Each path is a new rotation, seen through one point. The rows after it are directions, each followed by how far the rotation turns it, in degrees a step (0 if it stays put).
Each turn is a multiple of 5 degrees from 10 to 175, or 0.
Each row of a path follows its step; steps can be skipped.
Path 1:
step 0: [-12 14 -18 -6 -20 -23 2 9 5 4 13 25 -35 -13 -15 8 6 -29 2 8 -13 17 -14 -4 -8 -1 -10 -1 -13 10 -17 -4 -4 17 -18 -6 -5 -10 15 -26 4 0 19 24 19 7 -16 4 -3 0 -24 -19 9 5 0]
step 4: [9 -9 25 15 4 7 -23 -5 0 24 -11 -10 16 -9 -14 -21 -1 6 -2 -28 4 -5 -6 -2 -8 -20 17 9 -1 -6 -5 -15 25 -5 -16 15 8 -10 -10 5 10 22 5 -12 6 -7 -5 -5 27 38 -8 17 3 10 23]
step 6: [15 10 -8 -5 3 -10 0 -1 0 -8 14 -2 -11 2 4 0 -5 0 7 3 -4 -5 9 -1 13 -19 -14 -23 -18 3 -9 17 11 20 1 7 1 2 31 13 19 6 27 -30 -5 21 -24 26 15 -13 -23 -33 5 2 -16]
step 11: [-21 0 -19 10 6 -1 -11 15 22 3 -11 9 -4 15 28 9 -7 -20 7 7 11 16 6 3 -6 -7 -27 15 -9 -1 12 -24 -34 21 -4 -19 24 0 22 -9 8 0 2 -15 -4 18 -5 12 23 -14 -17 -6 7 -10 9]
step 15: [18 -2 4 4 -10 -1 -20 18 2 14 -11 -16 -14 -7 -16 -15 -12 -1 3 4 -5 -2 -12 -11 6 21 18 23 -6 -8 21 -1 0 12 -6 33 -35 -10 1 -10 -13 -1 22 4 -10 7 13 11 -4 38 15 1 19 11 -13]
step 19: [-16 -8 -12 13 -7 18 11 9 2 -5 16 2 -16 -22 -13 28 -8 4 1 -19 3 -2 11 -12 0 -8 -13 -15 -7 2 -14 2 18 8 -14 2 18 -8 -20 17 -3 1 8 4 44 -4 -27 -18 11 -1 5 17 -9 -10 -30]
step 29: [-9 14 -7 -10 19 -28 -19 2 24 -18 -15 21 -6 -3 -12 0 -7 -5 3 0 12 12 -12 -6 1 -4 1 9 30 0 -25 13 10 25 11 -24 5 -6 6 15 -23 -25 9 -8 0 0 -13 -11 13 24 -6 20 -16 -6 -5]
step 30: [-10 -3 -13 25 -23 22 -13 5 22 13 8 -2 -17 -19 -27 -3 -7 8 -2 1 4 -5 8 -7 20 -3 -1 -8 -11 -8 -1 -21 -7 0 -5 1 1 -20 6 14 29 -13 -16 11 11 -5 20 -6 33 0 -12 -1 17 -33 13]
Directions:
[-1 4 -1 -5 2 1 -5 -2 -7 7 8 2 2 -6 0 4 2 -5 2 -3 5 -4 3 0 0 -8 -1 0 2 -4 1 7 3 -3 -4 -3 2 -6 2 -4 -4 -2 5 0 3 2 -2 -2 -6 4 -1 1 -8 1 2] | 115
[6 -1 5 2 3 -2 2 5 2 -1 4 -6 -2 2 0 -2 7 -6 0 3 2 -2 -3 2 2 5 5 8 7 4 0 -2 2 2 -1 -2 1 7 -4 -2 -2 -4 6 5 1 -4 -4 3 -2 -1 -2 0 -7 -9 2] | 135
[2 0 2 -3 3 -5 -4 -2 3 4 -2 1 -6 -2 1 2 -2 6 0 3 1 0 2 -1 4 3 -5 0 2 3 6 1 -7 -1 3 0 6 0 -4 0 5 -5 1 5 -8 9 7 -3 1 5 -5 3 -5 -4 -4] | 20
[-8 4 1 -4 -4 -1 -2 5 -8 6 -3 -6 1 0 -9 0 -5 0 7 3 1 1 -3 2 4 7 0 -5 5 2 -4 -1 -7 -1 3 -2 0 1 -1 -7 -6 -1 -3 -4 2 0 -3 0 5 2 -1 -2 2 -1 2] | 25
[5 1 4 -5 -1 4 -7 -1 1 0 8 -4 2 1 -1 2 6 9 -1 1 -2 4 2 -2 -3 -5 3 0 6 -1 -1 3 -3 4 5 1 -1 0 -4 4 -2 -5 1 0 2 -1 -1 7 4 -1 -4 -1 8 5 -8] | 35
[3 -4 3 2 2 4 -5 -3 1 -3 1 -1 -4 -2 -3 -2 -1 -4 0 -1 -5 1 -5 -4 -1 -4 -3 -7 6 0 -6 -3 -1 -4 10 0 1 3 2 4 -5 2 0 -3 5 0 5 -3 -4 0 5 9 -7 -1 1] | 70
[-2 -1 0 0 1 2 2 -2 -1 4 4 4 1 1 -2 3 2 -4 -2 5 -1 1 0 0 6 3 -2 3 -10 -4 -7 -1 -12 -1 4 1 5 -6 -4 7 1 6 6 2 0 0 -6 4 -4 -5 -1 1 0 -2 2] | 130
[2 2 -1 1 1 -5 -4 -3 -2 -3 0 -3 1 3 3 2 -5 4 -2 3 -7 -2 -10 -2 11 0 2 7 1 -3 0 0 6 -1 5 -5 3 -4 5 -3 1 1 2 4 6 7 -3 -3 0 -1 2 -4 5 3 2] | 125
Path 2:
step 7: [-15 -6 -5 32 1 -16 -23 -3 20 -1 3 10 -4 5 6 -2 7 -14 -20 -6 12 18 23 -9 9 -2 -33 3 -3 -8 -10 -9 20 10 -6 -25 19 -10 -1 -19 -7 -12 11 9 -10 -3 -14 13 -1 -3 -19 30 1 -27 13]
step 8: [17 -15 15 -1 10 -15 -7 4 18 -1 -20 -1 8 5 1 -19 -14 17 -22 7 9 -15 -9 1 7 -31 -24 -6 10 1 16 -4 9 -7 4 -9 -11 -21 1 -14 14 -18 -27 -20 1 -38 16 13 8 1 0 -5 6 -15 15]
step 10: [-42 18 -24 -6 22 4 -7 12 9 -15 9 -2 15 -23 8 13 -7 1 -2 -11 -9 -12 -16 5 -17 14 -7 -2 -15 2 26 24 9 -12 -22 -8 3 -17 0 -20 6 -7 13 17 -8 3 3 -1 2 9 7 4 22 -8 27]
step 15: [-19 1 -3 7 3 2 -8 0 -15 -5 17 -7 12 -37 -15 6 -9 -13 17 -1 26 -19 14 -6 0 2 -22 -14 15 5 -13 1 -12 6 1 -1 -19 22 23 8 11 39 -22 5 -7 4 16 -14 -6 5 10 17 14 -15 3]
step 18: [-9 0 17 33 -21 -6 -2 -20 -8 -1 4 -6 9 -8 -22 -11 -2 -9 -26 0 -14 7 -2 16 -11 3 -21 5 -24 10 -12 11 23 9 12 -14 5 3 40 13 -15 11 8 -6 19 12 -9 -18 22 13 1 5 4 6 2]
step 25: [3 4 -27 39 10 -4 13 5 15 -22 4 6 18 6 24 -19 7 -6 -7 2 13 1 14 -2 -5 -3 16 11 5 13 -2 12 -8 22 -11 -7 22 12 -22 -12 -4 -4 -1 12 -16 15 -8 10 8 9 -16 -29 -5 -31 11]
step 28: [-5 6 -6 5 11 -40 -2 13 1 -23 -1 -4 4 -27 -4 -9 2 15 9 5 -9 -4 -3 -17 4 3 15 5 -3 -3 41 1 -10 7 -14 7 -16 -2 20 -22 -25 -6 -24 -1 -25 -7 -10 -11 6 -8 3 -12 27 3 5]
step 30: [7 -13 -12 21 13 -9 -1 -13 10 -15 -11 -8 30 5 23 14 14 -18 -10 -15 -1 -2 -10 24 11 5 -6 -12 24 -34 9 1 10 32 -6 3 -10 -1 7 3 10 7 6 17 21 -2 18 -10 -8 12 15 17 10 -1 18]
Directions:
[-1 2 7 1 -2 3 0 3 -5 4 0 4 2 0 -10 -3 7 -1 -1 3 0 -1 3 3 -3 -2 -1 1 -3 0 -3 1 -5 4 2 5 0 2 -1 -1 4 4 6 -2 1 1 2 -2 10 4 -4 4 -7 5 -9] | 20
[0 1 -1 4 3 0 -6 0 -7 6 -4 0 -10 0 -1 3 4 -2 0 2 6 -8 -1 -1 5 1 -4 6 -2 -5 0 -3 -3 -1 1 1 1 -1 0 -8 -2 1 -4 -8 -1 3 -1 -2 1 -6 7 3 0 -4 2] | 90
[3 0 1 -5 4 0 -2 -7 -2 -3 -2 2 6 3 -1 2 -2 6 -3 -8 -4 0 -1 2 -8 -3 2 -3 -5 -2 -3 -1 -3 1 -2 0 -3 1 2 -3 -7 0 3 -2 -6 9 0 4 3 -9 4 -1 3 -1 -4] | 45
[0 11 4 4 1 0 -5 6 -2 -1 -1 8 -3 7 -4 -2 -2 2 -6 -4 -3 3 -2 -4 -4 2 0 4 -2 -4 0 -2 -1 -3 2 -9 2 1 -1 5 7 -1 -2 0 1 -2 4 8 -3 2 0 -1 3 -4 0] | 25
[-2 0 8 -2 5 -4 1 -2 6 -3 -2 2 -1 -1 -3 0 -1 -1 -1 -2 11 -3 1 -1 -2 -1 0 -1 -5 -3 0 1 5 -5 -3 -1 2 -7 -6 -3 1 5 6 3 5 -5 0 -4 -7 -6 -2 -1 1 0 -7] | 10
Path 3:
step 2: [-15 6 11 13 15 23 -23 16 -29 -22 4 17 -10 -6 17 -1 3 -32 -2 -17 -6 17 -12 -14 -6 3 -6 -4 -13 1 -9 -9 -13 14 -5 -20 17 1 1 -7 -2 -1 32 -9 3 5 -26 -16 14 -5 -5 -8 23 -16 13]
step 3: [22 -10 -7 21 1 13 -16 31 1 24 -2 -19 -11 14 35 -18 -1 -15 5 6 -5 -8 11 -3 -8 -5 1 20 2 6 3 -4 18 13 24 -18 9 14 -11 5 3 7 20 -7 9 -2 -26 -3 -3 23 -1 -23 -4 14 -11]
step 6: [-12 -7 13 -6 7 5 2 11 -17 19 -19 -2 -13 26 13 -16 -4 22 -12 -17 -8 19 19 -6 7 21 -6 6 5 -3 6 10 -5 5 2 -26 -4 -14 9 4 -10 -12 -8 0 -14 -19 -12 -5 16 26 29 -5 33 3 -23]
step 15: [-6 6 21 10 19 8 -11 13 -12 16 -21 13 -10 5 15 -7 15 -11 -1 -2 -5 12 4 -11 0 -1 9 34 -5 6 -8 -10 -2 18 -25 -22 -24 -7 -1 -1 -2 -4 16 -6 -10 6 -41 -3 21 -8 -29 -1 2 -12 -20]
step 20: [-4 3 15 17 28 10 -2 24 -14 7 -22 -3 -6 6 6 17 2 -3 3 -4 22 19 11 17 -11 -7 -4 16 -6 20 3 -2 -8 11 17 -36 23 11 3 -1 8 -3 20 2 13 5 -15 -14 7 30 -19 -14 14 2 -18]
step 23: [10 1 -1 4 11 13 15 4 -32 22 -28 16 6 -4 11 -13 2 37 4 -3 -3 4 -3 -12 -14 5 26 14 21 5 5 9 0 -13 6 -25 -10 2 -14 -3 6 -16 -4 -10 -28 -9 12 -3 18 16 -3 7 23 20 -6]
step 27: [7 -9 7 10 9 18 -26 -8 -39 -12 -8 8 -24 -13 5 -1 -4 -8 -16 12 4 10 -6 -20 -2 -11 22 -4 -9 33 -16 -1 -4 14 -15 -20 8 12 2 -23 7 5 12 -6 17 -4 6 -13 4 0 -9 -3 -26 13 -20]
step 31: [-14 9 -5 8 -9 -5 5 5 -10 20 -1 10 -28 7 36 -22 3 -2 -20 10 -19 5 -9 5 13 11 17 -2 20 27 23 -9 -3 14 -27 -2 10 0 9 20 7 0 3 7 -17 -28 -10 -16 1 -1 9 -8 19 11 4]
Directions:
[0 5 -2 -6 -2 5 -2 1 6 0 -5 -2 0 1 0 4 -2 0 -1 7 -4 -4 4 -5 -2 0 -3 -2 -9 4 3 -4 8 -2 -1 1 -5 2 2 -2 -5 -1 2 10 -1 4 -2 6 5 2 0 -4 2 3 4] | 100
[-5 6 -4 10 6 2 -3 -6 0 2 -2 -6 1 -2 -1 0 -1 1 -6 0 -5 -5 1 2 1 -2 2 1 0 -8 -1 -1 7 5 1 0 -3 -1 -8 5 -3 2 0 0 1 -2 5 -6 -1 -2 -1 4 5 4 4] | 55
[-3 5 -5 -3 -2 7 -3 4 1 -3 -2 1 -2 0 -3 -1 0 4 -3 -1 0 4 -4 7 1 -3 2 8 -1 0 -9 -5 -2 1 2 -5 0 2 -5 -4 1 2 -4 1 2 9 -5 5 -7 0 -7 4 -3 3 -1] | 145
[3 -3 7 2 4 -2 -3 -2 1 7 1 -3 5 -4 -1 -5 2 4 4 -2 5 -1 -4 -1 1 3 -8 0 3 3 -8 2 3 5 -3 -6 -5 -2 3 1 -8 2 1 4 -4 2 -1 2 -5 3 1 0 -3 7 -2] | 125
[0 2 5 8 1 -4 -7 4 2 2 -3 -1 -4 -2 -2 0 -2 3 6 5 3 -3 2 -6 1 0 6 0 5 0 -4 3 4 -1 0 2 0 -4 -2 -5 3 0 3 -6 8 3 -5 4 5 -5 -3 -7 -7 0 4] | 60
[-3 1 0 -5 2 1 -2 5 -8 0 -3 -4 -3 -3 3 3 -3 -2 -4 -5 -6 -4 -8 -2 1 6 3 -1 6 -7 -2 -2 -4 3 1 -5 -8 2 4 -3 4 -3 1 4 -3 -5 2 1 5 2 -2 -4 -5 -2 0] | 85
Path 4:
step 7: [-7 -16 -34 6 4 5 19 17 5 -5 -11 20 3 -1 4 15 -23 29 -6 12 -10 5 12 3 1 -5 2 -11 -1 18 -13 9 -20 -3 23 -4 -2 -13 4 17 4 -16 22 19 -14 -11 16 4 7 31 6 2 9 7 11]
step 9: [-25 2 -20 -5 -10 8 -4 -6 11 6 7 -13 14 -6 15 -5 2 12 1 4 -30 26 15 1 -19 7 19 -6 2 -10 -3 13 -17 -10 6 -8 -13 -19 -15 7 2 30 16 -14 12 4 38 10 9 9 4 -2 -10 11 10]
step 10: [-4 12 -15 30 -1 7 11 10 -2 -6 14 23 -6 0 -4 1 -2 -17 5 -5 -10 -4 -3 10 1 -20 16 -23 0 -20 4 0 -13 -15 -15 -7 23 -19 -21 -3 -5 -2 7 20 6 14 18 35 -5 20 -29 -8 -8 -2 4]
step 13: [9 7 -18 5 -1 6 -7 -4 12 7 -6 1 -24 -27 12 -37 1 5 8 -1 -7 -22 10 22 -13 5 16 -17 -10 6 -1 9 6 -1 -9 5 -9 17 1 16 3 -11 23 25 6 3 16 5 31 -11 -11 -25 2 14 9]
step 17: [-18 14 -5 -5 -17 -6 -1 6 4 1 -4 -2 -5 -2 15 0 -7 -2 -7 10 -20 22 -11 -9 14 9 0 -20 -1 -10 -10 -5 17 -24 28 -3 -21 -17 1 -15 1 -1 43 0 8 9 26 -14 2 -2 -8 -21 25 5 10]
step 18: [-8 -2 -21 -5 -4 18 19 12 13 -8 11 14 -16 -1 -21 16 -20 1 9 -2 -26 10 8 -6 -14 7 4 3 3 -10 -10 9 -8 -22 -12 11 -11 -10 -16 21 19 3 21 14 4 11 -6 34 3 3 -2 -8 16 7 29]
step 25: [13 6 1 -5 -32 -16 -1 -16 -14 7 18 12 -19 9 -2 -9 -2 3 3 21 -10 -7 -11 10 19 21 -16 -26 -5 -23 -15 10 -7 -5 9 -4 11 -4 16 15 16 -4 23 3 -15 2 7 -18 -12 -17 -22 -22 7 -2 11]
step 31: [13 11 14 17 -23 -21 0 -3 4 16 5 -11 -7 22 -2 11 4 11 -4 21 -5 11 10 6 -31 -14 8 6 12 -15 -16 -16 -11 7 5 -15 17 4 -16 3 -21 -14 7 9 4 17 19 26 -13 -13 8 -20 -15 1 12]
Directions:
[-3 -7 -2 -3 -2 -5 -4 8 -1 2 -4 -5 -4 3 3 -2 5 1 -2 0 4 -3 -3 6 -1 0 5 10 -1 6 0 0 -2 -4 2 6 0 -3 4 6 -7 -5 -2 5 -5 1 2 1 0 -1 0 -2 -1 0 -4] | 45
[5 2 0 -2 -4 4 1 1 9 -3 2 3 0 0 -2 -6 -3 0 -2 -2 7 6 -4 2 -7 -6 -1 7 2 -2 5 8 -8 2 5 -2 -1 3 0 -4 1 1 2 -4 -4 4 -1 0 3 -7 1 1 2 1 -3] | 145
[6 1 -3 4 0 -3 2 -6 0 0 -1 -2 8 2 2 9 1 2 -3 0 -3 -9 2 5 -3 5 -3 10 1 -3 3 -4 -6 6 2 -3 2 -4 -1 -5 -1 -1 -4 3 -2 -1 2 -6 -1 -1 -1 0 0 4 1] | 10
[4 8 -2 2 4 -1 2 3 5 4 -7 2 5 2 -1 0 -1 -6 -5 5 -1 6 1 7 5 -1 3 -1 -1 0 0 -6 4 -7 4 -7 5 0 -1 -3 -3 -2 -1 -2 -4 1 -2 2 1 6 6 0 1 -2 -7] | 155
[0 8 1 -3 5 3 -4 -1 -2 -3 -1 -7 -5 6 3 1 -1 -1 3 -2 5 4 3 0 -2 4 -1 4 3 2 0 -6 -3 -6 -6 -6 -3 -2 -3 3 5 0 -1 4 7 3 5 4 6 -3 -1 1 2 4 -1] | 80
Path 5:
step 5: [13 -35 -1 -4 18 11 1 0 2 9 22 3 7 -22 10 3 -10 -16 9 -7 16 -1 -8 -16 13 21 5 -24 10 -20 14 -7 -10 11 -1 -6 1 15 3 1 -4 -31 -8 0 -16 -8 -6 5 25 -12 11 9 -9 -1 -17]
step 9: [-18 -26 5 0 7 20 -21 -15 14 2 31 13 7 4 5 3 2 -9 -1 -2 11 2 7 2 0 24 3 7 -23 0 5 -3 -12 -18 0 -8 14 5 1 -11 -6 6 -15 5 -19 10 17 17 15 -1 10 3 -14 -32 -25]
step 17: [6 1 13 -5 13 -1 7 -13 6 19 -3 8 -3 -22 -7 -17 11 -12 4 7 27 11 -22 5 1 16 7 13 -8 -12 2 4 7 0 20 -4 -11 17 -6 1 12 3 -21 1 -8 -8 6 29 16 21 12 19 3 -28 -23]
step 21: [27 -13 -20 2 -4 -2 -3 -1 29 6 26 5 12 -17 20 -14 16 -11 1 9 1 -17 -8 10 8 24 12 2 3 7 21 -8 -1 10 7 6 -12 29 -4 -9 16 1 6 13 -8 9 14 19 23 5 1 10 -6 3 -6]
step 24: [9 -7 -10 -13 1 -8 -11 -21 23 24 -7 17 16 -27 15 -1 -4 -20 -7 -17 2 3 -17 -18 0 19 7 -7 14 -20 -8 -15 -4 0 -4 -2 -6 4 3 7 -21 -17 -4 14 -15 -21 -13 14 6 -12 10 -11 -6 -23 0]
step 26: [5 -18 -14 21 -14 11 -13 -1 10 2 25 13 14 -11 8 -27 -5 -2 -8 -4 22 -6 -12 -2 9 7 1 -8 -6 -16 -4 -18 4 -4 9 6 -14 2 -15 -8 2 3 2 -7 -40 19 5 21 21 -15 10 7 2 -9 -13]
step 30: [-15 -7 -8 -11 2 -11 2 -4 11 1 8 8 -1 -8 -1 -7 1 -4 -4 -1 8 -1 -26 10 4 8 7 8 -11 -13 -1 -17 -22 4 31 -10 10 27 -15 -20 0 8 9 9 -15 -2 9 12 -1 4 37 16 -5 -36 4]
step 31: [-9 -18 -18 -15 -8 9 17 -8 28 15 29 11 -10 -15 6 -21 7 -5 15 -8 10 2 -9 6 -2 29 -6 -15 4 -3 4 1 8 -11 6 23 2 -1 10 -3 -22 11 9 -8 -28 12 -10 -1 15 0 11 7 -3 -2 -13]
Directions:
[2 1 0 -4 2 1 -4 -2 -3 -3 -4 2 -1 -2 0 2 1 6 0 -7 3 -12 3 8 -3 -1 5 2 -4 -5 0 4 3 6 6 -2 -1 0 -4 3 -5 -4 4 -1 1 1 7 2 1 -2 -4 1 -1 -5 -4] | 170
[1 4 2 5 0 -2 -13 1 -3 2 3 -1 3 -3 -3 -1 -2 -5 0 -1 3 -3 -4 -6 6 -3 3 -4 -7 -4 0 -3 -2 -1 5 -7 -2 -3 1 -4 -1 5 -7 2 3 0 4 -3 1 0 7 -3 -2 -4 0] | 170
[0 -2 -2 7 3 8 -5 4 7 2 -2 -2 5 3 1 0 4 -4 0 -2 -2 -2 2 2 -1 -5 -3 1 1 8 10 6 -5 0 -3 -3 -3 -2 -2 -1 5 -3 -2 -2 4 3 3 3 -3 0 -2 1 4 -3 -8] | 60
[-1 7 3 -6 -4 1 4 2 1 -1 4 -8 2 -8 -6 -8 -1 -2 5 1 -4 0 0 -1 -5 -4 2 -5 -1 3 0 -2 3 3 -2 -2 1 7 2 8 3 -1 0 -2 3 1 3 -1 0 8 -3 -1 0 -5 -2] | 20
[-4 0 2 0 -2 2 -7 -3 3 -4 4 0 -6 -8 -2 6 -4 -1 1 -2 -1 4 0 0 5 2 1 2 -3 4 0 -2 1 4 -6 -3 7 -5 6 0 -4 -10 0 -5 3 -8 0 3 -3 -3 -4 3 3 3 1] | 80
[-4 4 -2 -1 -5 1 2 -4 2 5 -7 1 2 4 0 2 -5 -4 -1 5 -2 4 -1 2 -1 -4 2 1 4 0 -4 3 -3 4 4 2 -2 -3 3 0 -7 -5 5 -1 7 -3 -1 3 1 2 9 -5 4 -10 2] | 65
[-3 2 5 11 2 0 -3 -3 -3 -2 -1 1 4 2 -3 -5 -4 5 -2 4 0 0 12 2 -5 -2 0 -2 3 2 -2 -8 1 -6 4 0 8 3 -1 -2 -3 -5 -2 -4 -4 3 1 0 3 0 -1 0 2 0 -1] | 110
